In the rows, 128 means zero.
Rotation paths and how fast each direction turns (degrees per step)
Each turn is a multiple of 5 degrees from 10 to 175, or 0.
Each row of a path follows its step; steps can be skipped.

step 0: [131 126 124 127 135 126 137 129 118 122 126 122 123 128 128 127 137 125
 123 124 132 127 127 122 126 130 126 134 132 129 137 124 119 137 128 126
 119 129 126 125 128 127 128 126 118 130 122 138 133 129 134 130 121 128
 123 136 131 124 131 135 134 130 127 129 129]
step 3: [124 126 133 128 123 126 134 121 137 121 119 130 124 125 126 126 133 131
 119 129 134 132 128 130 128 128 134 121 132 124 129 129 122 132 135 125
 119 128 127 126 130 122 133 136 128 127 121 127 126 129 135 127 136 121
 128 122 124 135 135 132 129 128 117 136 125]
step 4: [129 135 120 131 127 128 127 131 141 130 128 131 126 122 131 134 126 131
 132 121 132 132 124 135 126 133 131 123 128 132 137 132 131 129 116 122
 130 128 122 136 133 130 126 124 136 128 128 125 130 125 132 121 129 126
 130 134 120 121 124 122 127 123 127 132 137]
step 8: [124 128 142 133 129 139 119 129 128 128 128 132 126 132 126 124 126 126
 129 128 127 128 127 125 127 131 123 126 134 124 126 132 136 123 139 128
 130 127 132 123 132 126 122 126 133 130 122 126 132 131 127 127 123 132
 134 125 144 125 125 120 131 127 133 121 135]
step 12: [134 125 131 140 126 125 122 128 123 119 129 124 134 128 119 135 128 126
 120 126 132 129 125 125 124 131 130 126 123 127 116 120 131 131 126 133
 125 129 131 122 132 132 133 131 128 122 130 131 135 124 131 132 130 129
 130 133 124 136 139 133 127 133 123 136 127]
step 19: [128 123 130 128 125 125 127 135 132 131 126 123 130 132 128 129 129 136
 129 126 127 123 131 127 133 126 128 122 127 117 131 130 119 123 133 135
 122 128 126 138 136 137 128 132 124 121 135 119 124 128 122 137 121 120
 127 132 123 125 118 125 126 126 125 123 124]
step 21: [135 121 139 131 123 133 131 129 132 126 124 124 128 125 122 121 126 132
 126 129 127 123 125 128 116 134 131 129 136 135 131 124 126 126 133 125
 120 123 130 124 127 134 122 125 132 130 132 132 124 125 127 129 134 138
 134 128 137 134 130 135 128 125 119 129 130]
step 25: [127 123 123 134 121 121 128 123 125 128 131 126 120 128 131 133 125 126
 122 121 128 131 123 130 127 119 129 129 133 124 117 131 130 122 128 138
 138 126 119 136 130 130 137 136 128 134 131 127 130 129 127 124 134 130
 129 136 132 125 132 129 122 128 131 138 129]
step 28: [123 131 130 132 130 125 133 124 133 130 131 123 130 130 127 129 130 123
 138 129 119 125 133 129 127 120 124 126 127 122 123 126 131 121 128 137
 128 131 124 128 131 122 125 125 129 121 137 130 127 129 118 131 129 121
 126 123 139 126 127 127 121 145 123 130 130]
Speeds:
[131 127 126 126 129 129 129 128 128 126 129 130 128 130 127 129 127 128
 125 129 127 127 128 127 128 126 127 128 127 128 128 128 126 129 129 126
 129 128 128 128 125 128 125 128 128 128 128 127 129 127 127 128 128 130
 128 126 131 125 130 129 127 127 131 128 129]	45
[127 129 129 129 128 127 128 126 129 126 128 128 128 128 130 128 128 127
 128 130 126 128 129 127 128 126 130 127 129 126 129 126 126 132 127 126
 127 130 130 129 128 128 128 126 129 126 129 130 129 129 128 126 129 124
 127 130 128 127 128 128 127 128 128 128 126]	25
[128 128 131 129 130 129 127 128 128 128 128 126 126 130 128 128 127 130
 125 127 128 130 127 127 129 128 127 126 127 130 127 128 128 128 128 126
 127 127 129 128 129 127 128 127 129 128 126 128 130 126 130 126 132 130
 129 129 127 127 127 127 128 128 127 129 130]	80
[128 129 127 127 127 127 129 125 127 129 128 125 130 130 129 127 129 127
 126 127 131 128 127 128 128 130 128 125 129 128 128 126 127 126 128 127
 128 127 128 130 128 132 128 128 129 128 128 127 127 131 129 128 128 128
 128 129 130 128 127 130 126 127 130 127 129]	175

step 0: [131 137 124 138 128 126 120 138 132 133 129 135 127 129 126 134 128 133
 131 123 132 125 129 127 122 132 123 131 134 129 139 127 124 126 127 125
 131 132 134 133 130 129 120 127 134 128 126 134 139 124 133 135 134 143
 131 135 121 133 132 129 126 128 123 122 123]
step 3: [130 122 125 127 131 125 128 131 129 136 132 123 126 130 127 127 117 121
 127 131 123 131 131 130 119 129 138 125 123 132 137 126 119 126 107 132
 133 137 130 125 127 129 127 123 126 122 126 132 131 127 135 140 128 130
 126 125 124 134 130 127 124 124 133 121 127]
step 14: [124 129 124 129 134 130 124 118 131 138 125 126 140 142 125 133 119 136
 122 127 135 129 124 135 134 134 125 131 130 122 128 122 128 129 129 126
 126 126 128 131 134 136 132 123 131 124 120 130 132 132 132 133 128 134
 130 129 121 137 125 132 127 130 117 125 127]
step 15: [128 130 131 134 128 126 130 129 130 126 119 128 127 128 124 124 125 130
 127 127 137 132 126 128 117 132 131 124 124 133 124 122 120 120 125 128
 138 133 122 131 126 130 128 131 134 127 118 129 134 124 133 134 132 138
 137 138 126 130 132 127 123 124 127 121 111]
step 17: [132 137 122 141 131 134 121 133 134 133 120 133 128 129 133 134 122 135
 132 130 138 140 130 129 128 126 131 133 127 132 131 131 123 127 117 126
 133 130 138 126 135 120 132 122 124 127 124 134 134 125 137 133 124 132
 125 124 129 129 133 127 131 130 127 129 133]
step 20: [132 120 125 124 135 129 128 128 135 133 128 125 132 131 129 125 119 129
 130 129 130 141 119 138 125 141 126 129 124 128 129 123 119 126 125 132
 124 128 123 130 134 135 128 130 131 120 137 129 138 126 134 138 126 135
 127 123 122 130 126 121 128 130 132 131 131]
step 22: [133 136 128 129 126 129 128 126 123 135 122 117 131 138 127 138 127 129
 127 128 121 134 131 130 132 131 131 123 128 126 132 133 127 131 124 126
 128 135 135 126 133 128 129 138 132 120 122 126 128 130 125 137 119 128
 123 134 118 137 122 126 129 138 120 119 127]
step 24: [132 126 132 129 129 130 129 126 131 127 117 133 130 132 125 124 133 126
 126 120 129 135 136 126 120 119 127 125 125 126 125 121 131 125 129 132
 133 135 119 129 134 129 127 136 131 125 123 129 138 141 139 135 126 130
 133 137 128 130 124 138 119 130 127 125 131]
step 30: [135 132 125 137 129 136 134 125 135 131 120 121 119 141 132 126 125 127
 133 131 121 133 134 129 130 128 134 129 123 131 131 118 122 131 119 128
 129 138 121 130 126 131 126 134 126 128 116 127 134 126 131 133 129 131
 134 135 125 126 127 132 126 129 126 120 123]
Speeds:
[127 127 131 126 128 128 128 129 128 129 125 129 130 127 126 127 128 130
 129 130 126 130 127 129 127 127 128 129 128 127 126 127 129 126 128 128
 129 127 127 129 126 126 129 129 129 128 128 127 127 127 128 127 129 128
 125 131 129 125 128 128 124 128 130 128 127]	130
[127 129 131 129 128 127 125 128 129 129 128 127 129 128 127 127 129 131
 125 126 127 127 127 127 129 127 127 127 130 130 127 128 130 127 128 128
 125 126 127 127 128 128 127 127 130 127 127 130 127 127 127 128 128 127
 132 130 128 131 128 127 127 129 128 130 128]	80
[127 127 129 129 128 127 128 130 130 127 130 128 129 128 129 126 129 126
 129 126 127 128 130 126 127 127 129 128 126 127 131 126 130 127 127 126
 130 130 128 129 127 129 126 128 131 126 126 126 129 127 129 127 130 128
 129 129 130 129 127 128 127 127 127 126 128]	120
[130 127 129 129 128 124 131 130 128 126 127 129 129 126 128 127 128 127
 127 128 129 127 127 129 127 127 126 130 130 128 130 129 129 128 128 129
 128 130 125 129 128 128 129 128 127 129 127 129 129 128 126 132 130 129
 127 126 129 128 127 127 128 132 128 129 129]	90
[126 128 128 125 129 126 127 130 126 128 128 128 126 126 126 132 129 126
 127 126 127 128 130 129 127 130 128 126 128 127 130 129 126 127 127 128
 127 129 128 129 127 125 127 128 128 128 130 129 126 128 125 130 128 130
 128 129 129 129 128 129 128 127 127 126 127]	115

step 0: [130 134 130 130 127 141 134 130 124 123 133 124 135 129 123 128 125 131
 129 131 133 124 130 127 123 140 115 131 118 133 125 128 133 136 127 127
 117 124 124 127 129 137 135 127 133 127 131 133 126 129 117 128 124 124
 128 131 126 127 132 113 127 132 130 121 132]
step 1: [128 124 133 127 134 123 122 128 123 115 120 131 130 126 135 132 126 133
 127 127 137 127 122 128 127 132 127 133 130 132 127 127 127 125 119 129
 125 126 138 121 128 130 117 131 123 138 126 126 121 135 132 123 135 133
 139 120 130 121 136 126 125 130 124 122 141]
step 4: [136 127 131 126 125 126 132 138 119 124 124 134 132 123 133 133 133 126
 126 121 126 129 121 131 126 134 128 128 133 129 129 125 129 132 120 125
 121 127 133 125 123 132 119 132 122 131 119 133 130 128 131 117 128 132
 135 132 137 123 133 115 131 121 126 115 132]
step 7: [130 130 123 133 119 135 135 129 123 123 136 128 123 130 135 127 123 125
 126 128 126 119 125 121 123 128 127 135 131 133 130 122 130 135 121 124
 122 123 138 124 116 124 127 129 125 128 122 133 127 128 127 123 125 134
 125 133 125 115 137 118 130 121 125 118 131]
step 8: [135 127 133 123 134 130 123 122 127 126 125 129 126 122 128 121 125 132
 122 135 127 126 123 131 127 129 121 126 127 134 130 128 129 114 138 132
 124 122 142 117 125 136 125 128 136 128 122 137 131 133 134 123 137 124
 134 128 132 136 135 125 127 133 123 125 125]
step 19: [119 120 131 123 131 129 133 128 121 116 131 127 124 130 127 138 123 122
 116 127 126 126 131 120 120 128 130 130 136 133 135 130 129 132 118 125
 125 118 133 126 129 128 123 126 126 134 130 130 122 119 128 127 129 139
 131 133 125 128 130 119 135 119 130 130 135]
step 20: [134 126 132 120 124 135 132 125 122 118 128 129 123 125 126 116 121 124
 137 126 129 122 123 129 130 132 131 124 125 134 133 119 134 119 133 119
 127 124 134 122 125 129 132 123 126 128 129 133 134 129 116 120 133 121
 137 134 132 129 126 126 131 127 119 122 126]
step 29: [133 127 133 137 128 132 126 124 126 117 126 124 135 139 125 137 123 127
 124 120 128 124 128 132 124 126 124 124 135 133 132 132 131 122 125 123
 122 121 138 131 122 131 136 129 131 133 119 126 135 121 132 129 131 132
 136 135 138 134 134 124 132 124 127 121 136]
step 32: [131 134 122 135 126 127 128 129 118 118 126 125 130 143 124 127 121 126
 134 124 132 119 127 122 122 128 123 122 138 128 136 125 129 132 127 124
 126 122 129 129 130 133 132 131 131 132 125 130 135 124 112 121 130 123
 132 137 129 128 127 124 133 121 126 121 130]
Speeds:
[129 131 132 127 130 129 126 127 126 128 128 126 126 127 126 128 128 129
 127 128 128 127 130 130 129 129 128 129 129 129 128 128 129 126 126 126
 129 129 130 128 130 128 127 127 129 128 128 125 128 128 130 128 128 130
 127 129 127 127 129 131 128 129 128 127 128]	155
[128 129 128 129 127 128 130 129 125 130 129 127 129 130 127 126 128 129
 128 128 129 129 130 127 129 131 130 130 128 129 128 127 128 130 130 126
 130 127 130 129 127 129 129 128 131 126 128 128 127 126 127 127 131 128
 128 125 128 128 129 129 129 127 127 128 128]	145
[127 124 130 129 126 128 129 125 129 126 127 127 128 128 126 128 128 127
 128 128 130 128 129 129 130 130 130 127 129 129 129 129 130 127 127 126
 130 129 127 128 127 128 129 128 128 131 129 127 129 124 126 130 127 126
 130 128 128 129 127 129 128 127 130 129 126]	10

step 2: [130 134 126 124 126 126 123 132 131 129 131 126 117 131 128 131 130 129
 120 134 131 133 135 128 137 140 124 139 127 119 124 130 122 130 130 127
 125 127 121 133 134 124 121 142 129 126 130 125 130 118 135 130 128 133
 137 124 128 125 130 123 127 126 124 132 132]
step 5: [125 129 132 130 121 126 130 131 122 128 130 134 125 130 120 125 129 127
 125 138 127 136 125 134 133 130 125 126 130 115 126 138 128 126 126 128
 133 123 123 133 139 129 119 134 127 134 132 121 132 123 138 128 125 126
 135 140 125 133 129 132 133 127 126 130 133]
step 6: [120 136 124 125 133 119 117 137 134 127 125 123 128 127 124 122 128 130
 118 139 127 135 122 122 123 127 118 129 128 132 131 131 120 128 127 120
 132 133 124 125 134 124 123 133 128 131 132 125 130 131 138 125 123 129
 134 134 130 125 130 132 132 130 128 120 130]
step 7: [126 125 134 126 136 138 120 134 120 126 122 125 118 121 128 135 127 125
 125 128 135 135 130 126 130 134 122 132 127 131 131 135 118 119 131 126
 128 128 125 131 135 116 124 136 128 128 131 123 129 126 137 124 129 120
 129 130 128 128 128 126 121 129 121 126 134]
step 13: [133 131 132 135 123 130 128 124 131 129 133 129 123 123 124 132 130 120
 123 134 134 139 136 130 134 134 128 138 127 135 122 137 129 117 129 137
 126 123 133 127 138 120 133 137 129 132 132 122 129 128 126 124 127 125
 124 131 128 122 129 128 127 125 134 133 132]
step 18: [122 129 125 135 124 130 129 125 130 124 130 125 133 126 124 133 130 120
 127 127 131 129 134 125 130 138 135 136 126 129 123 133 123 117 120 129
 124 133 125 132 137 124 121 129 125 140 128 126 125 132 137 124 122 129
 136 136 127 121 134 131 132 130 126 127 141]
step 20: [127 140 125 126 133 126 124 132 132 124 134 126 121 128 125 127 123 126
 124 133 128 136 127 126 126 134 124 125 123 122 129 129 119 131 131 119
 127 131 130 137 135 122 112 120 131 126 133 123 128 123 136 129 126 128
 141 124 130 123 131 127 130 125 121 128 131]
step 25: [132 127 131 135 128 126 120 131 127 132 121 125 124 127 122 130 123 127
 124 137 131 136 129 130 131 128 111 123 119 129 123 134 119 129 137 128
 132 123 126 128 130 119 123 133 132 124 132 126 127 117 138 132 130 120
 132 122 130 127 124 124 128 128 126 128 133]
step 28: [128 135 132 131 120 130 119 129 128 121 127 121 126 132 119 126 136 120
 126 140 130 138 126 129 121 133 119 132 125 125 125 129 122 129 130 133
 130 120 125 127 132 129 131 130 130 135 131 124 138 124 137 134 131 129
 128 135 134 122 119 131 131 131 126 132 127]
Speeds:
[125 128 129 129 126 127 131 128 128 127 126 130 130 128 127 126 128 127
 128 128 127 129 130 129 128 127 128 129 129 129 127 131 128 125 126 130
 127 126 129 128 127 128 129 126 128 129 127 127 128 130 126 131 127 129
 129 130 127 129 130 127 126 127 129 130 129]	80
[129 126 127 127 128 129 129 128 127 127 127 129 129 127 129 126 128 127
 128 127 128 127 128 124 127 132 126 128 128 129 129 130 130 129 128 125
 130 129 129 125 128 127 128 127 128 130 130 129 129 129 129 128 126 129
 130 127 128 127 128 129 128 125 130 128 127]	125
[129 129 129 128 128 130 129 126 126 129 129 127 128 127 128 129 130 126
 131 128 128 132 128 129 129 129 129 129 129 129 131 127 129 129 129 125
 129 128 129 130 127 127 128 127 127 128 129 126 129 130 128 128 129 127
 128 131 128 129 128 129 128 128 125 131 126]	170
[130 128 126 128 128 128 127 125 131 128 128 130 129 126 126 128 126 128
 126 128 128 131 128 126 131 128 128 127 128 126 131 127 130 128 129 128
 127 128 127 129 128 129 128 129 129 129 127 129 128 128 127 129 130 129
 127 128 127 129 126 128 126 126 128 127 130]	35
[128 127 129 125 128 128 125 129 130 130 129 128 128 125 126 126 129 127
 127 129 128 129 128 128 127 126 130 130 130 128 128 128 129 129 126 128
 127 127 129 127 127 127 129 127 129 125 129 129 129 129 129 129 130 129
 129 130 128 127 126 130 128 129 131 128 126]	160
